Each row is where one point has got to under a steady rotation. How many ticks took it there?
The counts run from 0 to 548.
[ 77 102 137 122 114 106 115 151 133 111 157 128 136 159 127  82 124 121
 107 203  91 117 132 146 110 127  74 106 112 110  99 141 154  78 136 131
 167 117 157 142 109 112 125 148 119  93  98 146 118 143 134 126 117 155
 121 161 123 122 154 198 118 113 158 154] : 61
[ 99 120 150 140 106  91 134 156 145  77 143 129 126 160 160  92 124 112
 131 231 130 122 135 154 145 142 101 119 127 121 116 145 146 109  98 113
 144 124 159 158  98 101 112 165 116 139 114 115  90  89 105 125  99 156
 101 164 126 134 144 137 104 113 184 155] : 518
[101 139 143 136 106  96 115 160 168 107  99 140 115 149 176 104 138 130
 120 190  97  92  84 154 118 143 151 117 129  95 115 152 128 104 121 137
 150 105 180 116  99  92 108 163  75 153 104 121  99 130 127 121  95 128
 120 175 109 137 127 126 128  89 162 149] : 20
[109 134 123 137 114 110 112 145 183 108 103 142 108 149 172 110 123 139
 112 181 104  80  88 146 119 132 161 123 135  96 137 164 125 119 129 151
 173  97 151 112 110  76 127 161  75 159 121 146 115 143 128 122 108 135
 101 186  76 143 116 160 119  87 137 146] : 309
[ 97 111 166 126 120 128 130 157 190  84 148 134 127 160 175  85 113 136
 123 178  97 134 126 135  92 127 158  85 161 109 117 154 127 100 134  97
 133  94 170 147  97 122  98 145  74 146 124 150 132 128 125 125  83 131
  96 167 111 149 129 151 105 137 161 132] : 424
[ 99  89 169 138 134 160 114 152 162  75 156 113 118 169 183 107 130 133
 109 186  84 121 111 143  88 101 138 105 132 101  94 139 129  88 161  97
 131 102 157 162 138 121 103 155 110 129 130 144 116 127 134 123 110 118
  86 156  98 119 166 161 117 142 133 150] : 124
[ 94 108 161 128 120 118 122 157 129  93 155 114 139 170 162  82 122 115
 119 213 105 137 133 152 106 114  82 102 123 111  97 130 146  79 124 101
 141 121 154 166 115 117 107 158 127 107 107 127 110 108 126 114 117 143
  98 152 132 114 185 170 114 124 154 158] : 526
[106 133 139 128 115 106 106 120 142 104 136 126 118 167 147  77 146 133
 127 201 102 122 112 150 123 117  76 109 118 108 126 130 157 109 123 165
 173 101 139 156 100  86 154 154 122 112 103 176 106 145  97 128 140 137
 105 155  97 121 143 211 125  86 134 142] : 69
[116 111 155 118  93 123 125 144 172  89 156 110 136 159 173  72 104 126
 106 205 124 142 140 139 125 133 116 107 144 117 121 146 133 122 113 102
 147 104 132 157 109 109 108 176  96 158 119 141 129 105 123 133 111 159
  60 168 109 138 159 170  94 133 162 131] : 544
[104 144 120 137 117  92 122 156 163 123 130 133 114 164 155 109 114 139
 110 193 121 111 118 161 128 166  99 105 129 108 125 160 140  97  83 151
 181 126 160 124  99  94 137 150  78 138 109 144 123 141 134 127 120 148
 105 180 114 163 136 175 108  93 160 156] : 40
[117  82 153 126 102 154 109 135 162  69 148 109 130 158 173  91 127 124
 103 207 101 113 123 127 124  93 135 124 126 105 119 133 140 122 164 108
 138  89 128 166 138  97 119 170 121 149 126 147 103 110 119 125 119 136
  61 154  82 108 155 168 110 125 135 132] : 112
[129 112 168 132 105 153 105 132 170  78 132 115 113 170 181  82 156 146
 114 192  88 125  83 142 122 107 150 123 136  99 126 127 155 132 136 118
 141  84 144 151 124 106 110 182  89 148 110 167 116 132 111 136 123 105
  97 160 101 130 145 163 108 120 126 146] : 415
[128 125 168 136 105 143 115 140 179  73 128 127 110 169 187  82 153 144
 121 190  97 136  93 143 126 120 163 114 145  98 128 137 154 130 115 115
 141  85 150 147 108 113 105 170  77 158 109 173 119 117 106 134 115 101
 109 167 110 144 130 148  97 121 140 142] : 416
[ 87 137 114 145 119  87 119 146 138 110 145 149 116 156 140  95 115 122
 128 216 122 110 138 150 137 144  90 110 119 115 129 171 156  99  95 152
 182 106 138 137  94  73 140 151 110 109 114 152 105 112 111 123 111 146
 118 177 111 157 119 175 119  97 156 158] : 203
[ 93 129 120 148 133  97 128 152 172  88 128 147 112 164 158 135 126 133
 119 198 119  86 106 151 140 159 121 117 119 108 121 158 130 103 111 156
 163 131 174 127  96  87 148 131  98 158 111 126  92 126 111 120  95 150
  91 173  92 145 110 159  95  96 169 152] : 480
[ 85 114 132 131 140 134 123 161 175 113 145 138 123 161 180 126  97 142
  99 169  94 110 119 154  82 132 143  90 139  95 110 166 111  77 134 112
 164 113 156 136 121 108 114 150  74 132 132 152 138 145 153 116 110 129
  95 178 102 156 148 179 122 125 137 150] : 299
[ 77 127 113 154 142 105 122 155 156 109 127 163  99 151 156 124 112 134
 126 191 103  92 116 154 113 133 140 107 127  95 123 178 135  89 117 145
 176 101 156 132 102  69 135 143  95 117 123 154 106 125 129 118  98 118
 125 186  92 162 107 167 128  99 145 165] : 467
[124 111 155 136 112 139 110 124 161  71 132 123 108 157 180  81 132 127
 129 196 113 123 114 127 123  91 137 119 135 102 143 139 136 139 150 134
 143  72 122 165 115  75 134 162 122 148 130 162  93 113  84 126 123 130
  78 156  69 118 142 167 121 104 124 132] : 107
[ 98 115 139 125 108 109 113 162 179 109 118 112 137 152 171 113 121 134
  92 188  90  83  96 157 110 137 131 120 125  99  95 131 113  90 148 123
 158 133 177 122 123 115 111 161  85 159 114 106 111 149 160 120 114 158
  82 170  99 113 162 155 119 105 157 142] : 17
[ 88 126 137 132 145 104 116 151 135 105 147 117 124 163 162 117 113 122
 115 210 120 108 131 163 115 127  64 114 105 113  98 147 124  72 128 139
 166 135 149 157 124  93 144 141 128 110 122 131 104 129 130 119 134 154
  88 154  96 126 183 190 128  99 147 164] : 501
[135 135 159 124  91 110 111 129 160  93 123 115 122 160 181  59 134 119
 124 206 117 138 110 146 130 108 118 118 143 108 146 127 142 139 119 125
 153  80 128 153 104  92 118 184 103 145 119 158 104 131  94 132 131 139
  90 158  95 121 162 163 129  94 135 139] : 541
[115 127 168 140 129 133 113 142 168  97 115 133 112 158 201  90 131 133
 125 176  92 111  94 145  91  91 154 107 144  93 133 141 111 109 148 123
 143  73 144 154 118  90 117 160  95 137 136 160 102 140 111 118 120 112
  95 157  75 118 159 157 153 106 122 141] : 132
[ 88 111 106 123 112 108 117 156 157 123 129 132 133 149 150 116  97 127
  85 194  97  78 121 154 117 140 115 121 115  97 102 161 125  91 137 136
 185 125 149 121 132  90 129 167  90 134 118 126 127 139 171 126 124 160
  86 183  94 137 151 187 123 108 138 156] : 174
[ 96 108 132 112  95  91 112 150 164 108 139 120 145 154 136  94 117 125
  93 202 106  98 124 150 125 154  91 116 115 112 110 143 137  98 130 137
 167 135 164 121  99 115 129 148  99 148  97 117 114 147 139 129 116 183
  86 169 109 121 142 180  96 105 180 145] : 48
[ 86 110 146 139 132 125 123 175 182  99 130 131 124 164 175 130 120 143
 104 184  94 105 105 154 101 151 154 101 142  98  98 158 124  80 127 106
 152 129 181 128 118 116 103 150  75 149 120 132 129 135 154 126  93 124
 100 180 117 152 133 147 103 129 161 156] : 154
[ 69 111 133 122 116  98 128 153 140 103 161 138 137 164 132  92 118 125
 118 211 100 122 139 147 113 147  79  99 121 114 101 155 150  75 117 133
 163 121 163 145  98 116 122 145 114  98 108 145 120 127 129 124 107 156
 123 170 134 135 140 191 108 116 177 151] : 60
[110 104 141 130 116 142 103 132 182  95 117 130 120 154 172 113 144 153
  96 179  74  85  74 139 110 123 157 127 128  90 113 141 141 121 150 143
 167  99 160 121 131  97 138 157  88 152 110 163 120 152 135 132 131 118
  96 171  80 130 129 182 110 104 125 141] : 446
[117 146 163 133 118 108 128 150 160  94 151 116 125 171 185  77 108 125
 125 197 136 154 145 158 120 134  95  92 150 116 135 144 134 111  90 117
 145 104 132 170  95 104 119 163 101 144 127 155 125 119 102 124 117 144
  79 160 110 143 166 171 108 112 154 140] : 537
[ 99 115 115 141 104 109 112 142 166 102 110 146 118 143 154 108 140 135
 114 193  88  67  86 139 134 130 158 131 115  92 123 156 141 122 137 146
 174 102 165 103 111  82 126 165  91 150 109 135  98 133 126 125 105 136
 118 186  90 136 100 147 123  94 146 146] : 315
[ 89 148 128 139 126  92 121 162 170 122 110 156 112 145 175 100 109 131
 129 176 103  96 106 152  98 134 149  96 143  98 126 167 111  92 121 137
 163  94 164 123  90  86 114 154  74 136 125 145 110 138 133 115  93 129
 122 179  96 150 127 148 140  87 147 148] : 165
[112 101 152 124 113 142 129 148 192  82 144 120 126 158 183 111 106 139
  98 184 111 117 121 136 103 133 156 105 152 105 118 153 119 112 140 100
 138 106 153 140 120 116 102 163  76 173 128 135 126 120 141 126  99 147
  61 174  90 142 137 156  99 136 156 135] : 280
